Here are some points:
array([ 11., -38., -18., -25.,  43., -17.,  12.,   1.])
array([ 31.,  57.,  29.,  20., -82.,  38., -18.,  21.])
array([ 13.,  -8.,  11.,   0.,  -9., -11.,   7.,  75.])
array([  0., -26., -32., -11.,  72.,   2.,  16.,  17.])
array([-22.,  -3.,  12.,   3.,  -6., -29.,  19.,  59.])
array([  5.,  21.,  23., -12., -29.,  -5.,  20.,  75.])
array([ 37.,  76.,   9.,  22., -74.,  67., -31., -33.])
array([ 16.,  13.,  52., -36., -54.,  40., -73.,  -7.])
array([ -9.,  34.,  11.,   4., -38.,  25.,  -4.,  14.])
array([ 38.,  68.,  -6.,  10., -67.,  64., -36., -54.])
array([-5., -2., -9., 10., 18., -8.,  0.,  4.])
array([-26., -13.,  -7.,  -7.,  13., -22.,   7.,  17.])
array([ -5., -13.,   7.,  -5.,  -4.,  -7.,  18.,  55.])
array([ 0., -8., -3., -1., 32., -5., 11.,  6.])
array([  5.,  -1.,  10., -36.,   2.,   3.,   4.,  47.])
array([ 29.,  58.,   1.,  23., -56.,  53., -39., -79.])
array([  1.,   7.,  27., -35., -22., -17.,  21., 127.])
array([ -2.,  -9.,  10., -17.,  16., -14.,  34.,  96.])
array([  3., -27.,  24., -41.,  24., -43.,  29.,  54.])
array([-23., -18.,  23., -31.,   0., -33.,  19., 126.])
array([-38., -78., -59.,   5., 111., -52.,  19., -55.])
array([ -6., -44., -12., -28.,  46., -22.,   9.,  18.])
array([-12.,   1., -16.,  17.,  37.,   2.,  -9., -73.])
array([  2.,  41.,  46., -10., -72.,  -4.,   6., 107.])
array([ 17.,  49.,  17.,  18., -63.,  31.,   2.,  56.])
Then 21 other points, each followed by its number:
array([-21., -11., -27.,  14.,  31., -12.,  -6., -73.]) 0
array([-21., -14.,   0.,  -6.,   3., -26.,  25.,  16.]) 1
array([ 19.,  70.,  13.,   1., -83.,  47., -11.,  23.]) 2
array([  6.,  64.,  16.,  10., -57.,  36.,  -4.,   2.]) 3
array([ -1.,   0.,  33., -16., -34., -33.,  26., 127.]) 4
array([ 15.,  25.,  13.,  13., -40.,  21.,  12., -18.]) 5
array([ -5.,   8.,  21.,  -7., -23., -16.,  12.,  49.]) 6
array([-14.,  -6.,  18., -14.,  10., -13.,  15.,  32.]) 7
array([-13.,  -3.,   0.,  -4.,   5., -10.,  11.,  36.]) 8
array([  4.,  16., -27.,   5.,  40.,  28.,  -3., -51.]) 9
array([  22.,   90.,   18.,   24., -101.,   70.,  -45.,  -88.]) 10
array([-43., -41.,   9.,   3.,  20., -56.,  23.,  61.]) 11
array([-18., -61., -28.,  23.,  33., -24.,  -3., -81.]) 12
array([ 24.,  34., -22.,  21., -11.,  52., -22., -89.]) 13
array([ -9., -40., -24., -25.,  79., -38.,  41.,  60.]) 14
array([ 10., -11., -16.,  -9.,  33.,  -8.,  -1.,  20.]) 15
array([-24., -50., -23., -10.,  87., -37.,   7., -67.]) 16
array([-19., -69.,   6., -30., 101., -70.,  19.,  13.]) 17
array([  24.,   -4.,  -39.,   30.,   28.,   28.,  -18., -106.]) 18
array([-20.,   3.,  37., -11., -25., -30.,  25., 125.]) 19
array([ 17.,  10., -24.,  26.,   1.,  30., -19., -68.]) 20
Which two of these numbered points are nearest to each point below, ignoring the 2 directions in which the first points spread most? Their numbers follow each, nearest first.
array([-12., -46.,  42., -64.,   4., -21., -50.,  24.]) > 17 16
array([-11.,  10.,  -7.,  16., -27.,  -1.,  14.,  14.]) > 1 0
array([  17.,   77.,   40.,   32., -127.,   49.,  -41.,  -18.]) > 11 0
array([ 10.,  70.,  40.,  -1., -80.,  29.,   4.,  56.]) > 3 8
array([  9., -49., -23.,  11.,  46.,   0.,  12., -64.]) > 18 5
array([ 23.,  66.,  14.,   9., -43.,  53., -14., -19.]) > 9 13
array([  -6.,  103.,   79.,   -2., -127.,    8.,   -1.,  127.]) > 0 19
array([-16., -38.,  15.,   8.,   0., -36.,  16.,  35.]) > 12 11
array([  7.,  67.,  35.,  15., -87.,  26.,  -4.,  24.]) > 1 0
array([  -4.,   90.,   68.,  -16., -127.,   22.,    5.,  124.]) > 10 3
array([ -1., -62., -30.,   1.,  66., -29.,  12., -55.]) > 4 18
